[[126 107 118]
 [118 135 133]
 [126 111 111]
 [139 116 119]
 [125 106 110]]
=>
[[126 107]
 [118 135]
 [126 111]]

[[152 112 130]
 [139 153 107]
 [140 106 105]
 [133 110 137]]
=>
[[152 112]
 [139 153]
 [140 106]]

[[136 114 150 132]
 [105 123 116 125]
 [113 120 150 120]]
=>
[[136 114]
 [105 123]
 [113 120]]

[[154 120 133 131]
 [118 130 127 125]
 [127 129 130 135]
 [129 124 124 130]]
=>
[[154 120]
 [118 130]
 [127 129]]

[[142 145 150]
 [124 124 156]
 [140 110 154]
 [103 145 108]
 [141 147 141]]
=>
[[142 145]
 [124 124]
 [140 110]]

[[136 147 100 122]
 [127 101 155 150]
 [122 142 136 120]
 [134 127 155 129]]
=>
[[136 147]
 [127 101]
 [122 142]]

[[111 150 133 125]
 [126 123 129 129]
 [130 133 126 131]
 [147 114 126 130]]
=>
[[111 150]
 [126 123]
 [130 133]]

[[124 140 102]
 [116 130 111]
 [121 145 125]
 [116 136 125]]
=>
[[124 140]
 [116 130]
 [121 145]]
---
[[125 112 132 111 141 138 124]
 [119 130 124 123 144 124 111]
 [109 124 116 118 113 116 126]
 [125 111 131 110 139 140 131]
 [133 115 113 143 127 149 144]
 [127 126 116 134 134 116 116]
 [137 156 144 132 123 114 126]
 [106 120 113 121 121 116 125]
 [131 129 127 128 149 124 112]
 [130 150 135 127 139 128 116]
 [119 142 128 115 137 148 128]
 [126 133 111 140 144 126 113]]
=>
[[124 111 126 131 144 116 126 125 112 116 128 113]
 [138 124 116 140 149 116 114 116 124 128 148 126]
 [141 144 113 139 127 134 123 121 149 139 137 144]
 [111 123 118 110 143 134 132 121 128 127 115 140]
 [132 124 116 131 113 116 144 113 127 135 128 111]
 [112 130 124 111 115 126 156 120 129 150 142 133]
 [125 119 109 125 133 127 137 106 131 130 119 126]]

[[143 140 128 132 137 133 129 119]
 [126 121 129 114 112 136 133 127]
 [104 117 128 136 120 110 127 132]
 [115 111 130 125 109 123 119 129]
 [121 126 133 114 127 138 128 120]
 [115 135 138 131 123 122 128 116]
 [137 136 132 127 117 133 136 130]
 [131 133 130 128 110 127 133 124]
 [129 134 129 132 137 126 125 127]
 [125 128 132 120 125 127 123 144]
 [115 138 129 147 139 129 126 126]
 [ 98 126 134 125 109 155 117 133]]
=>
[[119 127 132 129 120 116 130 124 127 144 126 133]
 [129 133 127 119 128 128 136 133 125 123 126 117]
 [133 136 110 123 138 122 133 127 126 127 129 155]
 [137 112 120 109 127 123 117 110 137 125 139 109]
 [132 114 136 125 114 131 127 128 132 120 147 125]
 [128 129 128 130 133 138 132 130 129 132 129 134]
 [140 121 117 111 126 135 136 133 134 128 138 126]
 [143 126 104 115 121 115 137 131 129 125 115  98]]

[[131 127 144]
 [129 139 119]
 [134 134 102]
 [139 128 110]]
=>
[[144 119 102 110]
 [127 139 134 128]
 [131 129 134 139]]

[[145 147 125 157 102 124 102 141 154  98 108 118]
 [145 156 134 153  98 115  99 141 154 113 100 117]]
=>
[[118 117]
 [108 100]
 [ 98 113]
 [154 154]
 [141 141]
 [102  99]
 [124 115]
 [102  98]
 [157 153]
 [125 134]
 [147 156]
 [145 145]]

[[135 120 132 100 124]
 [137 120 131 103 123]
 [116 133 114 158 130]
 [135 131 136 141 127]
 [115 122 107 121 124]
 [138 130 142 134 128]
 [106 126 104 131 128]]
=>
[[124 123 130 127 124 128 128]
 [100 103 158 141 121 134 131]
 [132 131 114 136 107 142 104]
 [120 120 133 131 122 130 126]
 [135 137 116 135 115 138 106]]

[[129 129 130 128 129]
 [129 132 129 128 130]
 [130 131 131 129 129]
 [129 128 132 130 129]
 [129 140 129 130 129]
 [130 139 129 129 129]
 [129 130 130 129 128]
 [130 130 132 128 129]
 [130 131 129 128 130]
 [128 153 128 128 134]
 [131 129 133 128 128]
 [129 130 132 128 129]]
=>
[[129 130 129 129 129 129 128 129 130 134 128 129]
 [128 128 129 130 130 129 129 128 128 128 128 128]
 [130 129 131 132 129 129 130 132 129 128 133 132]
 [129 132 131 128 140 139 130 130 131 153 129 130]
 [129 129 130 129 129 130 129 130 130 128 131 129]]
